In the rows, 128 means zero.
Which row each row swaps with, under one turn or mirror
The rows were stretched afterwards, more along some directions than others.
Niru: [109 120 106 131 127 114  97 136 118 135 124 167 112 148 134  95]
geza: [100 143  85 122 127 106 116 135 134 121 119 133 115 130 160  97]
nep: [101 137  96 140 133 115 130 149 148 119 133 150 115 113 128 145]
dosed: [ 74 139 100 149 147 106 119 138 160 131 121 139 132 115 150  99]
Botu: [118 140 105 112 113 104 113 124 133 123 130 130 129 153 151 105]
limef: [ 97 116  77 156 148 103 142 144 139 113 132 138 129 125 150 115]
sula: [ 91 150 102 118 135 121 148 162 165 129 135 126 111 113 143 103]
pobo: [101 139 125  89 147 116 133 156 136 118 137 127 120 145 135 100]
muf: [104 136 138 126 129 109 121 136 136 132 121 130 125 136 137 122]
Zozor: [133 110 100 124 135 125 116 166 130 128 142 151 120 133 135 135]
nevu: [133 131 102 133 132 122 102 137 108 131 140 161 111 129 128 136]
zil: [104 121  94 137 145 131 121 145 134 108 145 154 117 130 122 131]
Duf: [ 87 138 117 114 141 121 140 151 160 116 139 141 113 123 118 121]
febe: [ 82 141 115 138 166 104 115 134 149 127 128 163 117 126 146 126]
gebe: [132 147 118  90 100 118 111 133 114 121 132 138 109 151 116 115]
feneg: [107 128  77 135 137 113 131 143 131  95 143 152 121 128 129 129]
Dugo: [107 115  94 145 126 109 115 151 143 125 124 155 119 122 154 128]
nusat: [118 117 118 119 125 122 129 134 128  98 138 146 124 146 132 112]
ritu: [110 129  94 154 145 125 130 140 132 104 136 147 126 117 120 132]
Mudun: [105 118  67 152 136 130 127 151 144 111 133 139 120 110 146 102]
mizup: [ 88 129  70 135 139 104 135 150 149 119 132 140 113 137 167 108]
Mozo: [143 119  74 114  94 134 128 148 116 113 137 124 109 128 128 113]
gisi: [130 144 139 123 131 119 113 118 117 127 133 173 118 141 112 130]
bolel: [117 145  82 141 126 114 111 133 130 138 118 120 119 121 153 113]
dut: [121 126 102 117 122 118 107 147 126 126 135 132 116 147 159 107]
fuseb: [106 134 100 118 120 133 157 155 149 111 130 120 118 123 131 117]
pafus: [128 115 119  93 111 134 118 153 122 109 150 139 112 158 116 115]
nozat: [122 124 106 100 114 114 109 163 142 138 135 136 106 144 153 109]
bago: [106 114  89 149 132 121 135 149 142 103 145 143 131 119 135 140]
bized: [130 112  97 105 101 122 121 163 124 106 145 142 114 144 121 113]
Zotob: [ 95 116  97 132 136 111 141 158 156 133 135 142 112 123 153 121]
refud: [148 135 107 101 108 125 108 124 114 118 141 154 109 151 110 131]
Zakep: [142 139 112 125 115 139 108 110  97 121 120 157 117 139 101 114]
nodu: [128 119  86 121 113 112 118 140 112 124 128 127 121 147 139  83]
tavob: [116 140 104 118 133 112 108 113 112 135 126 154 111 144 134  99]
pato: [ 97 127 130 106 132 117 144 173 149 121 148 129 113 129 140 127]
diri: [138 125 110 101 100 129 129 154 121 107 142 119 118 147 121 108]
Kedib: [110 123 113 136 134 124 138 126 123 100 134 154 122 123 113 138]
vud: [ 82 119 113 152 158 117 118 155 150 127 131 151 124 120 153 118]
Sanu: [123 130 106 105 108 126 115 135 114 108 139 127 124 145 123  96]

Zozor pairs with pobo
Dugo pairs with geza
limef pairs with nodu
feneg pairs with bized

Which row each row swaps with, under one turn or mirror
The rows were stretched afterwards, more along some directions than others.
bor: [108 135 131 122  94 121 149 106  93 106 131 153 167 115 116 104 104 119
 124 127]
Fitib: [162 118 138 135 101 157 126 144 109 156 117 158  98 113 117 134  83 147
 152 124]
leko: [121 155 136  92 106 126 146 129 122 156 127 150 117 109 100  83 102 140
 128  80]
mib: [141 172 163 116 100 103 135 139 128 141 139  93 117 130  87 122  97 129
 124  95]
Tet: [138 132 152 149 154 143 131 117 114 138 143 153  94 141 164 137 144 127
 127 134]
Vefe: [141 122 152 162 129 166 133 139 134 122 123 149 118 127 117 133 134 123
 139 130]
nud: [ 78 110 119  94 132 142 122 117 135 141 105 171 143 113 111 104 124 141
 146 108]
Rego: [101 150 162 106 104  82 122 113 137 128 139  90 120 132  98 105 107 123
 104  95]
rofug: [110 128 138 143 122 152 115  75 144 103 133 113 113 101 135 130 117 119
 129 124]
goz: [137  74 111 151 115 158 120 123 126 129 117 159 103 126 157 127 126 139
 150 142]
lofod: [ 78 111 123  91 131 140 125 119 138 152 108 173 131 111 110 102 122 141
 147 107]
niv: [106 139 149 136 138 138 143 113 142 144 145 133 107 128 139  98 175 125
 129 111]
Tikev: [146 156 114 130 149 115 145 148 110  93 111 140 165 162 148 154 144 124
 108 142]
Tize: [137 131 151 154 153 149 131 114 117 137 147 155  90 138 164 135 149 128
 131 133]
zik: [126 113 111 137 122 108 116 126 123 108 103 148 139 110 121 152  98 136
  99 149]
fisat: [165 124 163 151 155 126 119 119 127  88 142 127 122 151 134 171 117 135
 125 153]
Luvav: [147 164 128 125 119 118 143 158 128 127 108 130 147 114  87 137 104 138
 121 127]
dov: [168 133 145 131 109 139 136 151 111 167 120 152 100 116 111 136  83 142
 153 121]
Posur: [111 126 138 142 116 147 116  76 137 109 132 119 110  99 134 133 103 117
 128 127]
duzi: [117  99 121 122 136 134 110 110 160 117 132 104 116 141 132 110 145 129
 138 112]
Rotad: [ 89 104 100 137 104 109 143 110 128 100 110 146 154 142 123 105 138 114
 120 113]
dudi: [110 124 124 128 135  94 121 131 115 135 134 107 137 146 157 114 148 112
 107 142]
Kila: [116  98 125 134 131 133 110 107 158 115 136 109 101 142 139 105 141 127
 137 116]
puf: [149 160 134 131 156 123 137 146 106 108 113 135 144 168 158 153 140 129
 118 135]
gom: [152 125 140 139 134 115 145 152 109 117 138 126 140 164 122 144 123 140
 134 131]
zador: [118 151 120 112 107 105 156 130  95  95 117 143 187 137 120 111 121 121
 111 125]
Fene: [149 128 149 152 129 141 143 144 107 143 143 131 115 165 128 139 136 131
 156 121]
tino: [ 78  99  95  97 143 134 119 121 145 134 103 167 154 107 115 116 137 136
 133 128]
demuk: [118  95 117 135 131 135 110 103 155 111 132 113 103 139 146 109 146 125
 135 115]
dig: [142 144 155 137 113  92 125 119 101 139 154 105 107 151 155 118 130 112
 107 130]
bavos: [120  98 112 131 130 132 111 108 152 116 128 108 108 139 147 107 147 128
 136 114]
fam: [114 130 150 122 104 138 127  92 108 133 154 134 131 101 101 111  82 117
 136 118]
Viroz: [112 116 119 159 120 153 139 127 142 120 118 143 124 135 130 115 160 117
 145 126]
rakam: [158 128 156 148 155 121 121 112 125  89 144 128 124 139 126 170 112 137
 123 149]
pov: [137 171 146 105 107 136 146 139 134 142 124 126 122 101  98  91 102 135
 117  89]
temin: [160 127 162 155 153 120 125 113 126  89 144 134 115 147 135 165 113 135
 126 155]
Vad: [153 127 154 165 112 171 135 135 108 140 152 133 100 148 124 131 134 133
 159 111]
vufik: [101 105 136 154 113 151 137 128 138 127 116 157 129 133 109 115 148 121
 149 121]
ran: [106 125 120 129 132  96 124 128 117 132 133 107 140 146 161 110 161 113
 110 141]
Nota: [132 166 116 106 111 119 152 153 138 145 111 112 151 121  93  99 144 137
 126  95]
Bibu: [103 150 161 110 112  86 121 110 138 121 139  97 123 129  95 113 114 129
 112  95]
Palo: [102 152 163 105 111  83 123 116 144 123 136  87 122 132  97 103 111 124
 105  93]
vudam: [157 122 162 153 152 125 123 115 119  87 144 136 125 144 126 169 110 136
 128 150]
Lobi: [156  98 121 152 110 166 125 134 116 139 118 166  99 114 140 137  98 141
 153 140]
sedo: [158 172 115 122 113 125 142 165 127 130  98 114 152 118  96 138 106 138
 120 120]
lud: [152 166 136 130 154 131 139 145 107 114 119 133 136 161 154 155 135 131
 120 134]
dem: [145 128 142 145 128 119 148 149 108 135 144 133 126 166 125 135 136 135
 144 125]
vub: [ 90  98 106 124 149 117 114 118 133 130 119 132 144 128 155 121 154 115
 118 149]
lakol: [121 157 123 108 105 101 154 129  97  97 121 136 184 134 113 113 118 123
 104 121]
lazu: [ 90 101 106 123 147 115 115 123 128 129 119 131 149 130 155 118 157 119
 117 150]
gib: [122 126 134 151 125 160 109  80 142 100 130 112 107 103 138 141 107 116
 134 125]
gup: [119 130 131 111 132 131 113 105 151 134 145  88 110 130 116 106 127 123
 139 100]
tevi: [113 139 133 122 100 125 147 114  96 105 129 148 170 113 110 111  98 119
 125 128]
Nif: [129 121 148 156 117 175 114  96 139 133 140 126  91 101 124 141 109 122
 154 127]
Toso: [165 134 181 155 143 127 116 105 115 104 153 135  97 140 138 166 108 128
 127 151]
rav: [113 150 134  88 105 127 143 124 121 157 126 151 120 109 101  81 104 142
 128  80]

zik pairs with Rotad
zador pairs with lazu
sedo pairs with vufik
temin pairs with Kila
fisat pairs with duzi

